Look-ups in named tables: a row name and a column name give one cell, copied from the table.

nafe.tsv
	dus	mugukaz	nuko	baki	mel	sud
pizuzov	3.7	4.3	3.0	3.1	0.9	3.1
dalapa	3.0	6.9	6.3	1.3	3.8	0.7
sedi	2.1	5.7	4.6	0.8	4.4	2.9
susik	6.1	4.0	2.4	2.6	1.7	1.7
soni	8.1	5.0	4.1	2.5	6.6	1.7
dif	5.9	6.7	3.4	2.1	7.1	1.4

pizuzov, mel: 0.9
susik, dus: 6.1
susik, mugukaz: 4.0
pizuzov, mugukaz: 4.3
soni, mel: 6.6
soni, sud: 1.7
dalapa, mugukaz: 6.9
dif, mel: 7.1
dif, baki: 2.1
pizuzov, sud: 3.1
Which row has the largest sud? pizuzov

bofoded
|  | dig | konepas | rasi | mekuva | gom |
|---|---|---|---|---|---|
| sino | 79309 | 34294 | 63805 | 62751 | 56092 |
| lekel | 67496 | 70045 | 41478 | 57600 | 14078 |
| nudi | 77915 | 59866 | 58705 | 78476 | 68398 |
| giri | 46644 | 67375 | 73508 | 68020 | 35390 |

What is the rasi of sino in bofoded?
63805
What is the konepas of nudi in bofoded?
59866
What is the konepas of lekel in bofoded?
70045
What is the gom of sino in bofoded?
56092
What is the mekuva of nudi in bofoded?
78476
What is the rasi of nudi in bofoded?
58705
What is the rasi of giri in bofoded?
73508
What is the dig of lekel in bofoded?
67496
Row with the largest konepas: lekel

Table nuruga
	san	zugi	gidela	sonuvef	genaguk	kedeb	vulo	mibire	difegid
navus	33	33	131	173	29	158	168	146	178
kekaguv	98	155	37	178	116	45	109	35	107
malo	28	36	135	178	30	157	178	157	175
sura	107	158	45	173	118	51	111	41	115
zav	29	26	127	198	21	146	182	140	194
zisa	101	157	51	184	106	54	113	43	113
bez	99	153	42	179	109	57	119	41	122
pebu	102	150	49	184	103	45	123	45	106
nufi	105	143	50	188	111	54	112	45	114
luv	31	31	122	181	25	143	185	150	180
dus	17	31	129	189	29	149	178	142	187
komun	23	33	127	199	24	153	184	143	183
vazepi	107	158	48	181	104	54	116	41	115
govida	98	169	34	186	124	41	112	43	110

dus, genaguk => 29
vazepi, san => 107
pebu, zugi => 150
nufi, zugi => 143
zisa, difegid => 113
malo, kedeb => 157
pebu, difegid => 106
malo, san => 28
pebu, vulo => 123
govida, san => 98
dus, mibire => 142
luv, vulo => 185
bez, sonuvef => 179
Which row has the largest vulo? luv

sekup
|  | zokotat | toz | gifon | bilap | pirame | sos | bav | poz | zir |
|---|---|---|---|---|---|---|---|---|---|
| kopup | 0.9 | -1.4 | 0.2 | 3.0 | 0.9 | 0.6 | 1.8 | 0.3 | 2.2 |
| fefu | 2.3 | -4.4 | -0.4 | 6.6 | 2.3 | -1.2 | 1.8 | 1.3 | 3.7 |
| nepas | 3.8 | -7.1 | -1.7 | 9.4 | 3.8 | -2.7 | 2.0 | 1.4 | 4.8 |
| neka | 0.8 | -6.0 | -0.4 | 3.7 | 0.8 | 0.4 | 2.0 | -1.8 | 2.9 |
| serizur | 2.9 | -6.6 | -1.0 | 7.7 | 2.9 | -2.1 | 2.1 | 2.5 | 4.5 |
| zikerof | 1.4 | -7.9 | -2.1 | 9.5 | 1.4 | -1.7 | 2.1 | -1.8 | 3.4 |
| ved | 3.8 | -7.9 | -1.8 | 9.7 | 3.8 | -2.9 | 2.5 | 3.1 | 5.5 |
| kag | 2.1 | -3.4 | -0.3 | 6.1 | 2.1 | -0.8 | 1.8 | 0.8 | 3.4 |
| muna | 2.5 | -4.8 | -1.4 | 7.9 | 2.5 | -1.4 | 1.8 | -1.6 | 3.3 |
| pag | 3.9 | -6.9 | -2.1 | 9.9 | 3.9 | -2.6 | 1.9 | -1.7 | 4.2 |
| lofig | 0.8 | -8.1 | -0.9 | 4.4 | 0.8 | -0.2 | 2.8 | -1.1 | 4.2 |
| bemu | 0.9 | -1.4 | 0.2 | 3.0 | 0.9 | 0.6 | 1.8 | -0.9 | 2.2 |
| birobi | 3.9 | -8.1 | -1.9 | 9.9 | 3.9 | -2.9 | 2.6 | 3.1 | 5.5 |
| gusumik | 0.8 | -8.1 | -1.4 | 5.1 | 0.8 | -0.6 | 2.8 | -1.2 | 4.9 |

zokotat of bemu: 0.9
bav of fefu: 1.8
bav of kag: 1.8
pirame of neka: 0.8
zir of zikerof: 3.4
sos of nepas: -2.7
gifon of birobi: -1.9
poz of lofig: -1.1
zir of kopup: 2.2
sos of kopup: 0.6
bav of lofig: 2.8
pirame of ved: 3.8
poz of ved: 3.1
toz of zikerof: -7.9

vaza:
|  | zib | sipizo | vemafet | guf | raku | lib | kemu | dumupi |
|---|---|---|---|---|---|---|---|---|
| puzari | 63 | 51 | 42 | 132 | 54 | 40 | 44 | 157 |
| vokuruk | 187 | 62 | 195 | 15 | 63 | 163 | 93 | 164 |
| nin | 143 | 173 | 174 | 104 | 166 | 172 | 175 | 61 |
| mabo | 28 | 146 | 24 | 202 | 165 | 47 | 125 | 46 |
| vunabi | 134 | 177 | 160 | 113 | 161 | 180 | 166 | 55 |
| bagis | 135 | 160 | 165 | 123 | 165 | 164 | 172 | 54 |
| bev | 51 | 61 | 36 | 142 | 58 | 41 | 36 | 149 |
| pap | 72 | 45 | 53 | 103 | 51 | 47 | 34 | 162 |
| fuv | 5 | 161 | 23 | 197 | 169 | 53 | 129 | 42 |
| pof | 16 | 148 | 22 | 203 | 141 | 49 | 133 | 42 |
| kunurap | 23 | 140 | 17 | 199 | 144 | 43 | 108 | 47 |
| vam | 149 | 172 | 152 | 108 | 168 | 169 | 172 | 55 |

What is the dumupi of puzari in vaza?
157
What is the dumupi of vokuruk in vaza?
164
What is the raku of vunabi in vaza?
161
What is the zib of puzari in vaza?
63
What is the guf of bagis in vaza?
123
What is the raku of pof in vaza?
141
What is the kemu of fuv in vaza?
129
What is the sipizo of pap in vaza?
45
What is the zib of mabo in vaza?
28
What is the zib of pof in vaza?
16
What is the vemafet of kunurap in vaza?
17
What is the zib of bev in vaza?
51
What is the kemu of nin in vaza?
175
What is the zib of vokuruk in vaza?
187
What is the sipizo of fuv in vaza?
161
Row with the largest lib: vunabi

